500 stands for zero in the data rows.
Here are some points:
array([649, 358, 591, 529, 552, 584, 910, 412, 592, 469, 291, 505, 441, 371, 610, 353, 314, 641, 453, 676, 190, 537, 556, 561, 533, 474, 315, 631, 341, 553, 622, 163])
array([414, 669, 289, 572, 364, 497, 267, 531, 604, 517, 655, 558, 571, 528, 371, 706, 562, 327, 503, 321, 478, 486, 456, 433, 448, 447, 609, 402, 594, 480, 411, 588])
array([529, 511, 417, 463, 434, 506, 592, 645, 543, 511, 392, 516, 460, 447, 619, 619, 426, 471, 479, 501, 381, 463, 534, 507, 469, 459, 398, 463, 476, 581, 576, 465])
array([371, 582, 477, 609, 569, 485, 378, 608, 515, 394, 441, 585, 538, 506, 488, 569, 430, 446, 451, 396, 404, 506, 539, 544, 511, 498, 430, 406, 457, 519, 481, 563])
array([452, 452, 378, 348, 535, 705, 387, 622, 514, 472, 414, 487, 441, 343, 607, 724, 565, 539, 465, 631, 445, 573, 517, 532, 301, 401, 453, 304, 602, 641, 536, 414])
array([453, 303, 555, 279, 569, 425, 935, 564, 352, 552, 263, 385, 391, 487, 712, 376, 466, 824, 375, 662, 398, 628, 650, 787, 497, 489, 313, 715, 425, 507, 731, 331])
array([457, 610, 270, 736, 508, 644, 347, 492, 561, 307, 434, 657, 515, 365, 427, 654, 371, 332, 503, 595, 203, 449, 434, 530, 508, 479, 508, 296, 447, 544, 539, 495])
array([528, 503, 590, 522, 469, 519, 593, 401, 477, 484, 547, 465, 456, 522, 579, 459, 490, 485, 598, 498, 588, 433, 475, 374, 583, 473, 529, 505, 501, 473, 586, 433])
array([487, 527, 458, 489, 444, 477, 237, 554, 440, 566, 612, 489, 589, 635, 427, 594, 616, 461, 575, 475, 756, 479, 435, 445, 471, 514, 615, 474, 529, 464, 420, 851])
array([552, 404, 465, 633, 578, 607, 645, 486, 557, 295, 366, 602, 501, 345, 679, 483, 290, 340, 482, 631, 154, 393, 496, 460, 430, 494, 435, 403, 464, 596, 766, 154])
array([335, 480, 497,  83, 507, 475, 306, 636, 264, 693, 593, 285, 466, 572, 581, 613, 923, 818, 563, 492, 994, 695, 518, 586, 374, 400, 534, 502, 670, 496, 400, 776])
array([548, 615, 476, 588, 327, 645, 320, 571, 688, 480, 550, 580, 505, 472, 376, 819, 404, 331, 554, 407, 521, 449, 533, 319, 374, 539, 590, 343, 518, 610, 441, 661])
array([478, 512, 604, 519, 550, 401, 460, 403, 523, 506, 539, 504, 524, 473, 413, 392, 542, 499, 359, 369, 671, 464, 568, 500, 439, 538, 574, 506, 646, 439, 331, 568])
array([424, 581, 499, 569, 305, 593, 208, 478, 609, 614, 679, 502, 550, 647, 326, 724, 579, 490, 571, 352, 796, 544, 506, 351, 520, 475, 632, 449, 536, 502, 356, 760])
array([587, 676, 286, 614, 404, 534, 201, 559, 613, 467, 608, 622, 655, 460, 292, 655, 499, 290, 530, 473, 425, 441, 361, 442, 404, 560, 616, 354, 515, 520, 285, 767])
array([536, 581, 592, 732, 510, 568, 647, 412, 658, 438, 408, 557, 444, 521, 510, 481, 275, 286, 383, 527, 264, 360, 570, 404, 602, 544, 506, 437, 524, 501, 646, 247])
array([483, 327, 486, 609, 655, 513, 619, 416, 405, 252, 397, 575, 498, 315, 674, 333, 403, 507, 487, 590, 289, 426, 458, 583, 458, 527, 383, 461, 451, 518, 671, 274])
array([494, 451, 455, 575, 416, 597, 439, 546, 536, 436, 482, 533, 503, 442, 364, 619, 442, 502, 438, 537, 413, 545, 555, 615, 297, 580, 516, 503, 481, 582, 481, 558])
array([492, 749, 422, 691, 376, 509, 371, 467, 679, 441, 608, 614, 566, 427, 304, 661, 451, 342, 608, 317, 459, 467, 449, 297, 549, 583, 592, 348, 512, 512, 372, 654])
array([486, 490, 420, 586, 531, 680, 247, 478, 612, 350, 525, 620, 478, 330, 373, 646, 442, 355, 514, 430, 416, 537, 460, 511, 396, 416, 506, 310, 484, 576, 270, 420])
array([498, 690, 424, 589, 420, 473, 134, 584, 554, 457, 692, 568, 588, 533, 520, 683, 572, 161, 665, 290, 661, 339, 381, 188, 488, 470, 640, 270, 616, 533, 445, 699])
array([514, 370, 507, 508, 574, 538, 667, 487, 475, 369, 391, 516, 488, 406, 655, 432, 405, 472, 469, 625, 299, 467, 519, 539, 419, 515, 441, 502, 497, 565, 734, 255])
array([446, 588, 463, 373, 412, 377, 481, 676, 420, 629, 503, 429, 488, 596, 599, 616, 633, 546, 534, 370, 691, 493, 528, 481, 528, 459, 464, 520, 526, 497, 470, 733])
array([304, 455, 590, 332, 524, 423, 485, 484, 335, 709, 544, 366, 410, 683, 598, 468, 682, 795, 473, 365, 880, 602, 586, 532, 644, 305, 435, 622, 501, 392, 422, 585])
array([587, 489, 626, 393, 498, 450, 705, 458, 520, 607, 465, 423, 467, 531, 533, 378, 558, 666, 533, 493, 572, 565, 519, 492, 598, 479, 419, 655, 447, 476, 430, 475])
array([483, 479, 454, 481, 550, 342, 310, 553, 496, 641, 636, 499, 616, 720, 458, 460, 545, 379, 445, 449, 565, 495, 483, 463, 532, 504, 623, 581, 533, 426, 502, 558])
array([473, 435, 691, 390, 545, 382, 681, 382, 335, 551, 562, 365, 455, 610, 614, 281, 606, 658, 575, 487, 730, 512, 504, 480, 625, 494, 498, 657, 497, 406, 588, 474])
array([653, 476, 308, 662, 506, 642, 567, 494, 631, 333, 356, 639, 575, 283, 401, 506, 267, 377, 412, 731,  14, 452, 432, 630, 355, 586, 463, 419, 415, 586, 534, 342])
array([408, 463, 530, 307, 583, 223, 368, 567, 332, 741, 665, 385, 592, 822, 477, 351, 699, 584, 470, 415, 778, 583, 517, 559, 583, 507, 615, 720, 531, 352, 480, 686])
array([434, 584, 382, 655, 468, 655, 380, 558, 668, 524, 418, 598, 429, 456, 547, 735, 343, 374, 436, 418, 319, 429, 545, 390, 579, 309, 413, 316, 466, 546, 474, 348])
array([626, 658, 338, 517, 392, 549, 364, 594, 628, 516, 548, 551, 466, 390, 438, 672, 508, 239, 593, 471, 361, 422, 417, 376, 479, 500, 590, 346, 576, 564, 443, 518])
array([605, 539, 392, 457, 468, 556, 592, 535, 563, 490, 441, 507, 412, 356, 484, 549, 479, 424, 515, 580, 282, 505, 479, 527, 474, 509, 508, 461, 538, 541, 530, 374])
array([487, 370, 573, 537, 590, 572, 718, 578, 552, 413, 288, 516, 392, 394, 587, 430, 308, 466, 300, 542, 167, 476, 640, 662, 384, 475, 313, 520, 452, 596, 555,  79])
Here are 24 more points, each followed by its number:
array([565, 428, 394, 609, 593, 483, 477, 542, 619, 513, 462, 610, 571, 530, 498, 484, 303, 276, 381, 583, 141, 435, 510, 504, 483, 525, 538, 516, 458, 510, 632, 254]) 0
array([522, 745, 310, 555, 343, 497, 223, 729, 649, 556, 552, 587, 519, 510, 524, 848, 494, 207, 586, 306, 503, 373, 449, 261, 514, 432, 529, 267, 558, 588, 423, 721]) 1
array([360, 466, 649, 243, 510, 251, 487, 490, 179, 599, 676, 304, 498, 711, 605, 320, 843, 710, 600, 369, 999, 559, 489, 519, 538, 493, 555, 668, 597, 383, 500, 774]) 2
array([659, 506, 382, 513, 485, 615, 642, 528, 616, 431, 374, 542, 405, 294, 482, 551, 377, 366, 486, 660, 106, 476, 492, 552, 434, 527, 488, 437, 505, 589, 591, 264]) 3
array([589, 494, 599, 472, 472, 481, 634, 459, 551, 576, 496, 461, 502, 524, 512, 416, 528, 607, 543, 467, 545, 540, 500, 447, 566, 466, 419, 613, 420, 489, 415, 506]) 4
array([384, 549, 645, 402, 488, 334, 684, 398, 385, 542, 558, 419, 499, 565, 370, 357, 617, 813, 545, 403, 733, 673, 560, 600, 587, 622, 511, 690, 468, 394, 424, 675]) 5
array([465, 575, 577, 475, 442, 410, 647, 409, 489, 515, 540, 477, 503, 501, 393, 449, 537, 675, 559, 436, 619, 595, 534, 504, 564, 595, 520, 602, 470, 458, 466, 626]) 6
array([472, 495, 531, 524, 333, 620, 379, 425, 577, 577, 610, 486, 488, 575, 368, 644, 535, 558, 533, 447, 696, 567, 526, 443, 496, 474, 577, 499, 501, 513, 406, 614]) 7
array([546, 446, 461, 633, 365, 734, 473, 425, 676, 461, 483, 570, 474, 441, 395, 664, 357, 457, 485, 583, 378, 502, 520, 458, 438, 497, 526, 424, 465, 591, 530, 403]) 8
array([453, 517, 459, 490, 574, 604, 516, 389, 527, 451, 501, 517, 333, 393, 484, 492, 512, 480, 531, 524, 407, 569, 499, 470, 655, 413, 522, 420, 571, 465, 540, 256]) 9
array([559, 649, 541, 849, 480, 614, 565, 446, 751, 385, 390, 634, 465, 451, 507, 577, 199, 149, 390, 485, 168, 272, 542, 322, 585, 545, 499, 317, 523, 548, 634, 234]) 10
array([587, 424, 650, 382, 520, 444, 760, 459, 475, 600, 448, 405, 474, 528, 560, 324, 547, 725, 525, 537, 559, 586, 533, 541, 572, 489, 398, 707, 413, 474, 481, 437]) 11
array([524, 409, 762, 313, 674, 218, 674, 487, 215, 470, 469, 384, 554, 539, 667, 131, 602, 729, 612, 487, 787, 465, 416, 539, 566, 607, 386, 652, 428, 439, 468, 621]) 12
array([571, 641, 587, 466, 411, 421, 383, 513, 573, 650, 643, 459, 537, 608, 462, 522, 631, 483, 649, 300, 775, 487, 437, 274, 623, 448, 523, 525, 489, 468, 286, 725]) 13
array([432, 320, 625, 316, 596, 380, 752, 457, 242, 487, 471, 369, 461, 540, 690, 267, 620, 739, 498, 594, 633, 561, 542, 639, 488, 516, 449, 674, 511, 455, 697, 428]) 14
array([497, 406, 550, 415, 462, 413, 692, 449, 404, 613, 542, 349, 505, 661, 550, 340, 608, 617, 472, 592, 555, 559, 518, 633, 556, 523, 493, 711, 490, 425, 633, 428]) 15
array([358, 446, 525, 424, 571, 318, 325, 448, 230, 450, 679, 431, 547, 560, 578, 368, 767, 621, 631, 363, 891, 504, 413, 496, 533, 513, 539, 527, 556, 397, 471, 757]) 16
array([494, 549, 508, 453, 387, 398, 446, 513, 450, 631, 660, 384, 553, 700, 484, 475, 670, 457, 550, 447, 711, 476, 453, 470, 541, 518, 578, 583, 539, 441, 506, 649]) 17
array([401, 552, 285, 684, 555, 620, 387, 483, 491, 308, 435, 618, 511, 382, 424, 591, 425, 435, 481, 610, 239, 523, 454, 623, 504, 485, 498, 365, 438, 506, 551, 495]) 18
array([553, 478, 281, 477, 508, 841, 353, 647, 667, 399, 352, 598, 463, 192, 582, 845, 417, 385, 467, 694, 171, 508, 490, 474, 230, 415, 452, 185, 580, 724, 553, 275]) 19
array([561, 369, 502, 405, 651, 540, 572, 303, 336, 541, 441, 441, 399, 403, 449, 303, 532, 702, 419, 743, 502, 563, 461, 711, 593, 467, 503, 559, 475, 391, 383, 428]) 20
array([561, 577, 534, 660, 441, 582, 451, 453, 586, 413, 565, 565, 523, 477, 547, 576, 390, 281, 624, 423, 484, 339, 433, 255, 532, 464, 530, 364, 481, 527, 531, 468]) 21
array([526, 458, 639, 650, 638, 471, 748, 443, 466, 226, 389, 592, 362, 345, 453, 290, 187, 318, 432, 549, 141, 395, 519, 623, 504, 632, 420, 459, 400, 563, 650,  52]) 22
array([617, 414, 641, 495, 657, 383, 702, 496, 366, 328, 361, 531, 542, 356, 684, 237, 396, 538, 575, 565, 415, 367, 401, 501, 489, 607, 334, 505, 390, 541, 543, 413]) 23
Which two of these numbered points are nearest to each point below, ignoring the 2 directions in which the first points spread most? Their numbers follow each, nearest first.
array([361, 497, 619, 307, 518, 280, 405, 504, 245, 583, 682, 360, 540, 702, 594, 376, 780, 631, 610, 345, 976, 545, 483, 477, 551, 482, 570, 616, 582, 393, 493, 743]) > 2 14
array([503, 713, 317, 345, 445, 472, 232, 528, 503, 633, 690, 482, 442, 544, 428, 659, 725, 401, 709, 372, 679, 582, 385, 343, 743, 385, 671, 376, 602, 414, 355, 733]) > 9 3
array([469, 432, 614, 462, 522, 430, 846, 366, 435, 464, 429, 459, 497, 447, 434, 321, 464, 797, 471, 564, 458, 634, 577, 678, 515, 627, 442, 700, 408, 453, 560, 456]) > 5 6
array([469, 330, 691, 385, 644, 360, 762, 366, 408, 502, 424, 428, 470, 450, 520, 192, 526, 723, 269, 504, 588, 549, 643, 710, 406, 557, 472, 690, 598, 426, 467, 373]) > 5 6
array([630, 708, 320, 568, 346, 586, 293, 595, 692, 522, 572, 576, 472, 389, 403, 755, 504, 201, 597, 411, 378, 411, 424, 301, 479, 475, 597, 293, 592, 568, 389, 561]) > 3 1
array([391, 717, 651, 584, 467, 358, 400, 450, 508, 634, 629, 454, 487, 752, 443, 491, 577, 402, 470, 279, 808, 413, 551, 330, 710, 512, 625, 503, 613, 370, 443, 669]) > 10 21
array([473, 341, 397, 321, 572, 740, 557, 612, 503, 472, 318, 463, 428, 315, 638, 640, 508, 642, 410, 773, 301, 634, 559, 644, 277, 428, 403, 413, 566, 652, 646, 239]) > 19 3
array([317, 590, 390, 455, 522, 409, 289, 499, 287, 480, 605, 460, 528, 592, 407, 488, 721, 634, 584, 449, 738, 601, 438, 626, 574, 473, 561, 512, 494, 392, 398, 826]) > 18 14
array([539, 281, 483, 551, 575, 617, 703, 466, 488, 410, 303, 532, 513, 435, 539, 443, 320, 603, 368, 778, 239, 516, 556, 701, 384, 555, 430, 574, 408, 530, 697, 348]) > 8 18
array([419, 639, 710, 517, 502, 343, 505, 445, 457, 620, 579, 405, 477, 742, 475, 396, 572, 496, 467, 349, 795, 451, 560, 412, 690, 542, 581, 579, 583, 373, 468, 623]) > 10 22
array([520, 460, 420, 470, 455, 513, 682, 634, 509, 510, 344, 513, 442, 440, 640, 577, 414, 523, 445, 568, 311, 485, 553, 574, 460, 476, 370, 504, 449, 574, 629, 412]) > 1 3
array([507, 502, 735, 270, 483, 292, 586, 461, 370, 716, 638, 315, 499, 705, 530, 296, 760, 789, 632, 342, 971, 625, 498, 448, 668, 458, 465, 753, 469, 383, 324, 716]) > 4 13
